Rows are one point carried round by a steady rotation, each followed by how many ticks it has turned.
The counts run from 0 to 272.
[ 15.4 -16.9 -12.5  -3.4 -27.3  32.6 -33.6   5.5  -8.8 -10.4 -19.6  19.5
  -2.9   8.7 -10.2  19.5  20.9 -13.8  -9.7   3.7  -5.9 -11.5   6.7   2.3
   5.9 -17.3   7.3  13.0   3.6 -29.8  -3.3 -20.9 -10.0  -4.7  15.8  -6.9
  -7.6 -14.0  26.5  28.1  -9.9] | 123
[  2.3  11.1 -12.6  -3.2 -23.9   8.8  25.5   5.8  -1.3   9.2 -15.7  17.4
  29.4 -37.0 -18.9   6.2  17.7 -21.1 -10.2  34.5   4.1 -21.8  22.9  -4.8
  -6.8  -2.0   3.4  12.3  -4.5  10.1  -9.6 -16.2 -34.2  -6.1  10.2 -12.1
 -21.8   0.7 -14.6  -3.6  -0.4] | 208
[-11.1  -8.5  15.7  11.2   0.6   9.9  -4.2  14.3   6.6 -11.1 -18.6  11.1
  16.8 -21.6   4.0  -5.4  60.3  -2.9   6.6 -14.4 -24.7   2.9   8.3  10.2
 -16.0 -18.7 -29.3  23.0 -12.1  -6.3  -3.6   1.2   2.0  11.8   6.1 -25.5
  -4.2 -13.7  -0.2  24.4   8.3] | 16
[  0.3 -24.1 -16.5   2.7   1.4  13.9 -27.6  -8.0  -1.5 -14.7 -24.8  20.5
  26.4  10.0  -0.5  11.0  18.8  40.6  -8.3 -41.5   8.7  -1.9  10.8 -14.9
  -8.0 -26.5  15.9 -11.6  -2.9  -5.4  -7.5   9.0 -13.2  -8.3  -7.6   5.0
 -27.3 -19.7   7.0   4.3  18.8] | 23
[ -7.4 -39.9  16.7  18.6 -10.7  -0.5 -10.5   8.4  -5.2  10.4  -5.0  22.8
 -16.0 -15.7  15.0  -7.0  29.3  13.3  -2.6  -1.0 -17.1   9.5  -1.6  -8.4
  -2.9  -3.5 -12.9   3.4   2.7  24.4   3.4  36.6 -12.8   8.8  -1.6   2.5
 -18.3  17.2 -16.3  31.9  14.6] | 181
[  1.7  11.6  -3.6  10.3  18.0  12.6 -21.1  11.5  12.6  -8.3 -12.3   2.5
  33.3 -13.9  16.6   9.7  30.5  -8.0   6.1   8.8 -17.7   6.2   5.3  10.0
 -22.2 -20.0 -22.2   0.3 -37.6  21.4  14.6 -18.8  15.1 -19.5   6.3 -14.8
 -19.1 -16.8  10.0   6.3   5.5] | 159
[ -3.1 -23.7  -2.7 -27.4 -26.2   3.8 -34.3  15.0 -15.4 -10.2  14.1  16.1
  -6.9 -19.4 -10.4  18.0   9.4  -5.4  13.4 -20.5  -1.1 -23.5   5.0   8.5
   7.8 -24.4  -5.5 -14.4  19.2  -1.2  12.8  10.4 -24.5 -25.9  -0.6 -26.3
   0.9   5.2 -36.9 -12.4  -2.5] | 133
[-17.7 -21.6 -12.1 -13.2 -27.4  14.9  -4.8  28.1  -5.5  17.2 -11.9   4.8
  17.1 -16.0 -23.4  -6.4  52.9  11.9   3.6   1.0  22.7  -9.1  -3.2   3.9
   4.2 -17.3   1.4   2.7  -5.7  26.7 -11.7 -16.6 -14.3  -2.2   4.6 -12.7
 -19.6   5.7 -15.6  12.4   4.3] | 29
[ -0.9 -28.9 -12.8   3.5  -7.1   8.2 -36.4 -12.8  -3.4 -17.7 -24.7  20.9
  19.5  14.1  -3.9   9.3  19.7  23.3  -2.7 -36.8  10.0   0.5  20.5 -13.7
 -15.3 -22.6  17.6  -5.6  -2.3  -7.9  -0.7  10.1  -3.4  -7.8   2.7  -4.6
 -26.4  -3.7  18.2  10.5  18.8] | 22
[ 19.9   6.0 -18.9 -13.9  15.0  -6.1 -17.7   2.3   4.1  -0.6  -2.2  -1.5
  -6.5  -7.1   2.5  10.6  20.0   7.3  -4.8   5.5 -19.6 -17.6 -24.2   2.7
   1.9  -1.3   1.9  -8.2 -24.9  26.5  31.2   4.4 -11.5 -29.1  25.7 -21.9
 -25.9  20.0 -19.4   4.1 -30.2] | 144
[ 14.3   4.1  10.3 -30.7   6.4 -15.9 -10.7   9.1 -12.3 -10.9  -5.2  -1.6
  11.2 -30.7 -20.2  -4.5  -6.1  10.7  -5.4   3.5   0.3   8.7  10.8  24.8
 -29.1  -6.1  -6.8  -6.8  11.4   5.1 -23.0  32.0 -42.5   9.7   0.4 -22.3
 -16.4  -4.7 -23.9  24.9  -2.2] | 100
[ 18.9  -3.3   1.9   5.2   1.9   9.3 -26.3  25.4  -1.1 -35.3 -19.6  22.6
   0.8 -22.8  -4.5   5.9  -4.5   4.2 -30.5  33.1  12.4  -4.1 -21.5   2.7
 -10.2 -13.4   1.3   1.8  32.1   9.7 -10.0  -8.1  13.5   5.2   7.3  -1.3
 -16.9   3.0   5.2  40.9  12.3] | 91
[ -2.9 -16.0 -17.4   1.9 -10.9  12.1 -34.2 -11.0  -9.9 -11.8 -13.3  28.4
  10.2 -19.1  -2.0  20.2  36.6  -9.2 -27.2 -17.8  10.0 -10.9   3.3   0.4
  -4.2 -29.2   6.3  13.2   4.8  -0.3   7.3 -16.4   1.8   2.3 -20.5   3.2
  -8.0 -22.4   1.1  33.3   3.7] | 271
[ 20.4  -8.5  -5.3   6.9 -13.3   9.9 -15.9   7.0  11.2 -14.8 -15.8  10.7
  27.2  -2.6  20.0  10.0  -8.9  -5.1  12.3  16.2 -20.9   5.1  20.7 -19.7
 -18.1   2.8 -12.3 -21.2  -4.7 -20.3  15.3   9.5 -14.3 -20.3  13.2 -25.7
 -27.6   0.7   9.8 -26.9  18.9] | 53
[-10.8 -12.5 -25.2   5.9 -24.3  25.5   8.1  18.2  -0.4 -17.1   5.2   9.4
  30.5 -12.1  11.3  -6.1  27.4   5.1 -15.6  43.5 -20.0   2.3 -25.2  -9.6
   2.5  11.6  12.8   7.3  -4.2  25.2  27.8   7.2 -17.6 -10.4  13.9  -5.3
 -10.0  -2.3 -17.1 -21.8  -0.3] | 45
[-20.8 -29.9  11.7  19.6  -8.2   1.3   9.6  13.7  26.4  12.4  -8.1  15.1
  12.8 -26.6   9.9  -2.9  27.9  12.8  -9.1 -15.3  -7.8  -2.6 -18.4 -17.9
 -16.3  -4.0  -5.1  17.9  -9.5  25.4  12.5  26.5 -17.9   3.7   0.8  -1.0
 -17.2  27.5 -17.2  18.0  10.7] | 179
[ 21.0  -7.6   0.6  -6.7   5.9  16.3 -34.4  27.4   5.6 -27.9  15.6  27.2
  15.8 -18.6 -11.9  28.7 -28.1  -7.5  -3.5   7.7  12.9 -23.8 -14.9  15.8
  -5.6 -23.7   6.7 -18.3  24.9  17.0  -3.8  -0.5   2.6 -26.7   3.2  -7.9
  -5.2  10.5   5.4   2.0  11.7] | 236
[  6.1   3.6  41.1   3.1  -7.9  -4.6   0.9  -0.4  15.1  21.0  -6.8   1.6
   5.0 -28.9   8.5  29.9  -8.4  23.0  -6.1   3.5 -27.3   0.0  23.8   2.0
 -26.6  -4.3  -6.1 -23.6 -11.9   1.8 -17.3  14.4 -37.7 -28.5  -8.4  -0.2
 -17.5  11.3  -7.7   0.6  -0.3] | 68
[ -7.1  -8.7   1.9 -13.3 -17.8  21.1  -7.5   1.2  -2.7 -22.8 -10.2   8.4
   9.6 -12.4  -6.1   8.0  10.3  -0.3   2.4 -19.1 -42.0  -2.0   1.2  10.4
  -3.4 -15.5   3.4  19.3  -9.3 -11.0 -13.4  39.4 -47.7   9.8   6.0  -3.5
  16.2 -25.9   0.5   5.9 -14.3] | 117
[ 16.1  -9.1  -7.5   1.2   7.6  13.0  -3.1  -0.7 -16.7   5.6  -5.0  12.3
   9.2 -25.0  -7.8   7.7  34.5 -28.3 -21.0   4.0 -15.9 -11.7  -2.6  24.5
 -11.6  17.4  32.7   3.2 -17.0  -3.7   0.1   3.0 -14.1  16.4  -1.0 -10.7
 -27.9  -6.6  16.5  35.7 -13.3] | 110
[ -1.7 -16.9  47.1  14.7 -17.1  -1.2  -8.1   4.6  11.1 -13.5  -3.6 -17.4
  11.7 -20.9 -18.4  26.6   2.7  19.0 -30.0  11.1 -25.3   5.2 -30.0  22.2
   4.0   2.7   3.4  -2.7   2.9   9.6  15.4  34.2  -6.3  -6.1  12.3  -9.5
 -11.1  10.5  12.9   8.1  13.0] | 81
[ 12.0  -4.7  17.6  -2.1  -5.9   8.7 -19.3  29.8  11.1 -34.1  -0.8  10.4
   0.6  -7.5   0.1   2.3 -18.5   0.4 -12.6  20.3  -8.5   8.7   5.7  -6.4
 -19.9 -29.3 -30.2   6.1  19.9  19.7 -13.6  25.7 -17.3 -11.9   8.7  10.9
  -5.0  -7.7  12.1  35.9  12.7] | 87
[ 13.1  -2.0 -22.0  -9.7  -9.2  -1.2  -8.3   4.3 -20.5 -16.3 -17.4   9.8
  16.1 -19.8   8.1   3.3  -3.9  24.1 -14.4  16.4  -5.5   3.6  25.3 -10.4
 -25.5  -6.0  26.6 -32.9   9.4 -11.9 -13.4  15.8 -20.8   3.0 -14.8   2.6
 -36.9 -21.9 -11.4 -13.5   6.1] | 202
[ -1.7  -1.9  16.5   5.1 -10.7   7.6  29.7   2.3   7.5  12.8 -18.0  10.9
   8.1 -39.1   3.7  13.6  19.2   2.5 -16.4  15.5 -35.3 -21.2  21.4  -9.3
 -13.3  17.5   5.4   9.3  -3.7 -11.2 -10.4  -6.3 -40.8   3.3  -3.3 -12.7
 -19.4   9.6 -21.4  -2.0  -8.8] | 211
[ -6.9  -2.0 -15.3 -13.1 -32.1  16.9   5.6  38.3   5.4 -29.9   3.0  -3.5
  26.6 -21.3   7.8 -16.2  33.8  -5.0 -13.0  30.9  -5.9  -0.4 -11.4  -7.5
 -15.9   4.5 -17.0   0.6  -5.2  18.6  12.9  12.7   2.1   8.3   2.4  -2.8
 -23.1  -8.8  16.1   8.4  18.0] | 191
[ 17.6  18.1 -17.8  -8.5   1.4   6.7 -10.3   0.6  -8.3  -9.0 -12.7  37.7
  -3.6 -14.1  -4.7 -11.5  -8.0   1.5 -18.6   1.6   6.4  -5.2   4.3   6.6
 -33.3  -3.1   0.5  20.2  12.2  -2.2 -35.1  13.0 -53.5   9.0   9.9 -14.6
 -12.4   9.5  -4.3  22.8   0.3] | 104
[ -0.3 -33.2  -2.1 -31.4 -15.1   4.3 -31.7  15.1 -14.6  -4.9  -1.6   4.9
  -8.0 -21.4 -19.8  20.1  13.1  -2.3  22.6 -11.8  -3.7 -13.4   5.8   5.5
  11.6 -30.5  -8.1 -16.4  10.5   7.5   9.3   9.0 -16.8 -16.9   6.6 -23.9
  -4.4  -2.6 -36.2   6.5 -14.4] | 132
[ 14.9   1.5 -14.4   8.7  -3.4  16.1 -18.2  18.5   0.1 -10.8  -3.2  34.8
  28.1 -28.9  21.4  11.9  -2.4  -6.7  14.2  28.5 -11.9  -7.7  18.3 -10.5
 -21.5 -19.5   6.9 -23.9  -4.0   5.9  -6.9 -11.5   6.2 -17.6 -12.9  -1.9
 -22.5 -12.2  10.2 -24.4  17.3] | 57
[ 19.8   3.3 -22.6  -7.5   9.5  -0.7 -17.0  12.3   8.0   4.5  11.5  -1.1
  -1.5  -6.7   8.3   7.1  17.0  -3.0 -13.7  -0.6 -17.5 -20.3 -26.4   2.2
 -10.8  -0.8  14.7 -11.1 -24.7  15.7  31.1  -5.2  -3.9 -30.6  22.7 -32.9
 -25.0  31.6  -6.0   2.0 -26.0] | 143
[ 10.5  14.8  16.3  17.1  -7.5   7.5  -6.2   0.3  19.4   4.8  -5.6  34.9
 -11.6 -27.1   7.9  29.3 -20.7  13.8  -8.5  -2.3  -8.8 -20.6 -10.5  -6.2
 -19.5 -17.5   7.4  -6.0  -5.9  20.4 -27.5  16.0 -23.1 -23.4   1.4  18.1
 -17.8  20.0  18.1  -4.2   5.3] | 72
[  3.5  -9.6 -12.9  11.0  17.8  -0.4 -12.1   2.9   6.3 -10.2  18.1  16.0
  10.4 -14.5  14.2  -2.3  10.9 -16.0  13.2  -7.3 -34.7  -7.4 -10.7   1.4
  -9.7 -14.2  -1.0  -0.3 -17.9  30.8  37.0  23.8 -19.1 -23.9  20.5 -29.4
  -8.3  16.4 -25.8 -17.6  -9.0] | 147
[  9.3 -15.5  40.2  -0.5 -20.0  -8.8 -18.2   0.2   8.7 -19.2  -4.0 -14.4
   3.2  -7.7 -19.7  20.9  -5.2  -3.5  -8.0  10.6  -7.8  12.0   2.1  12.3
  -1.9  -5.2 -28.0   3.1   0.6  20.3  12.3  44.7 -15.9 -14.2  26.6   4.3
 -14.5  -1.0  12.8  21.2  19.4] | 83
[ -9.1 -17.9  15.6  20.1   8.9  -5.3 -32.2  -8.4   0.4 -11.5 -28.1  33.7
  13.9 -27.3  -5.8  12.7  27.0  -2.6  33.6 -14.4  -4.1   4.1   9.5   8.0
 -16.0 -29.9 -11.6   2.7  -9.4  18.9   3.4   0.5  14.0 -10.4   3.4 -22.8
 -11.6  15.7 -13.3   1.6  19.6] | 164
[  0.4   1.8  12.7   2.4   0.0   1.1 -18.2 -22.4   7.3 -13.3 -18.7 -10.3
  27.9  -8.6  -7.5   9.6  25.6  -1.7 -22.1 -12.6 -26.9  18.6 -16.6  30.6
 -21.9  -1.7  -2.8  18.8 -20.7 -10.1  16.9  25.1 -26.0   2.2   2.8 -22.5
   7.1 -19.4   5.1  22.9  -5.2] | 260
[ 15.8   1.1  24.6   8.8 -17.6  -1.1 -10.5   6.6   9.0  24.9  -0.7  15.9
  -4.3 -19.7   1.0  22.8 -15.3  -3.5   7.1   4.7 -13.9  -6.7  25.4   1.0
 -23.5 -16.3  -4.6 -19.2 -14.5  15.1 -27.8  21.0 -23.4 -30.9   5.8   1.9
 -21.8  27.1  16.8   4.1   9.6] | 70
[ 23.7  19.8  -4.8  19.2  -4.9  15.6 -36.6  -8.8  -6.6  -9.3  -1.0  18.5
  18.1  16.8  14.1   1.5  25.2  -0.7  -6.3  10.2 -12.5  16.9   1.1  23.3
 -12.6 -15.0  -3.1   1.5 -15.7   6.1   6.4  -7.3   3.1 -35.7  22.3 -29.6
 -12.9 -10.1  26.8  -9.1  16.5] | 155
[  3.2 -19.2  36.1  32.3  -8.8   5.8  -2.3   6.3   2.1   7.6   2.4   1.7
   7.1 -28.7 -13.0  19.5  16.2   1.4 -28.0  35.1 -22.1  -5.5 -12.4  19.2
  10.9  -6.3  17.3   6.6   1.1  38.5   6.3   9.2   6.2  -9.0   5.2  16.7
 -11.7   3.8   8.1  28.0   3.6] | 78
[ -0.1   5.4   2.0  13.9 -14.2   7.2  -3.5  -2.2 -12.0   1.3 -20.5  25.4
  31.5 -47.5  -9.1  28.5  12.9  -6.4   0.0  35.1   2.3 -10.2   3.5  14.9
  -3.6  -8.2   6.1 -11.4  -1.9  12.6   4.2 -23.2   4.1 -16.3  -4.5 -16.6
 -15.9   2.8  -7.9 -33.0  17.2] | 61
[ -2.4 -19.3  37.6  19.7 -17.5   2.2  -8.4  -0.4  -8.1  -8.0  12.8  -3.2
  -0.7 -26.5 -15.8  19.7  22.6  -7.1 -25.9  26.1 -20.9  -3.8  -9.2  17.2
   6.9   3.0   7.6   3.5   1.7  38.2  14.0  11.2   9.3 -13.6   5.7  13.2
 -12.8   9.3  12.3  22.2   7.6] | 79
[ 14.4  -5.5   0.0   4.5   8.8  -7.3 -18.5   8.9  -1.0 -34.3  -3.9  19.1
  17.4 -30.8 -10.1  14.6   2.3 -12.9 -40.4   8.1  20.1 -14.9 -18.8  12.1
 -10.2   4.7   6.2   2.1  26.2   1.9  16.5  -3.1  11.0   7.3  -1.1 -17.5
 -18.8   0.8  12.2  25.1  27.1] | 93
[ 15.3 -29.4  -4.5  10.5 -27.9   6.8 -21.2  -2.5 -14.3   0.3  -7.6  18.8
  -9.6  12.1   6.9  -6.7  12.7  29.6 -18.0  12.3   2.9  24.6 -12.1  -0.1
  -0.6  -1.8   3.4 -12.0   4.9  16.8   1.8  48.4 -18.9   5.7  15.5  13.2
 -30.4  -3.1  16.2  11.2  22.8] | 185
[-15.8   7.3  16.2  10.9 -12.7  -1.6  -7.3 -31.5   2.5   1.4 -26.6  11.4
  27.5 -35.4 -13.7  26.9   7.7  10.1 -14.7  26.3  -8.9  -6.8   7.1   1.8
  -5.4   2.6  14.1   1.3   1.3  15.2  12.2 -19.7 -14.3 -20.1  -1.4 -16.3
 -10.8  12.0 -25.7 -21.9   8.1] | 63
[ -2.3  16.5  -4.3  11.7   9.1  17.7 -27.6 -19.0 -13.3 -23.0  -3.2  25.2
   0.3 -24.2   0.2   4.1  12.8  -5.3 -22.3  10.6 -17.9  -0.9 -37.8  31.9
 -20.3   5.1  33.0  19.3  -9.8  12.4  -6.5   1.6  -8.9   7.6  -3.4 -11.0
   1.8   0.9   6.0  14.6  -4.4] | 255
[ 13.8   9.2   2.5  -4.2  10.4   7.9 -24.1  11.9  -3.4 -15.1   7.6  26.8
  19.3 -29.3 -14.8  27.8  -5.0  -3.4 -32.1  24.7  16.2 -16.4 -12.5  25.7
   5.3  -4.4  -2.9   4.8  27.6  30.6   6.5 -15.0 -14.7 -18.8  -3.3  -9.0
  -2.4  -3.7 -24.2  13.6   5.6] | 239
[-22.7  12.4  -2.3   5.1  -2.9   8.4 -10.7  -7.7  11.3 -33.5 -26.5   3.4
  26.8 -10.2  -6.9 -13.8  47.3  13.5  -6.0  -6.9 -24.9   3.2  -3.9  -2.4
 -18.4 -15.4 -12.6  37.9 -26.3  15.9   1.9  -2.1  -7.6  -2.9  11.5 -12.7
  -0.5  -9.5  -1.9  16.4  -3.4] | 14
[ 11.1  -9.0   2.0 -15.4  22.7 -15.5 -11.2  -6.6  -7.4 -18.6 -11.4   0.0
  28.4 -30.2 -21.6   9.3   5.4  -6.9 -36.0   9.8   8.6   1.4   7.7  18.1
 -10.4   8.4 -10.1  -0.2  16.1  11.0  18.9   8.9 -16.3   9.9  -6.5 -13.3
 -25.5 -20.5 -18.2  32.4  13.2] | 96
[-17.1 -15.7 -13.1 -16.6 -26.2  17.5  -1.3  27.7   1.4   8.6 -13.0   3.1
  27.6 -18.3 -14.5   2.4  46.6  32.2  -7.1  -4.9  15.9  -8.3 -13.7   2.2
  -1.6 -21.7   9.6  -1.8  -4.9  20.9 -20.8 -13.0 -13.9  -4.8  -5.3  -5.0
 -16.1  -5.8 -14.9   4.3  -0.9] | 28
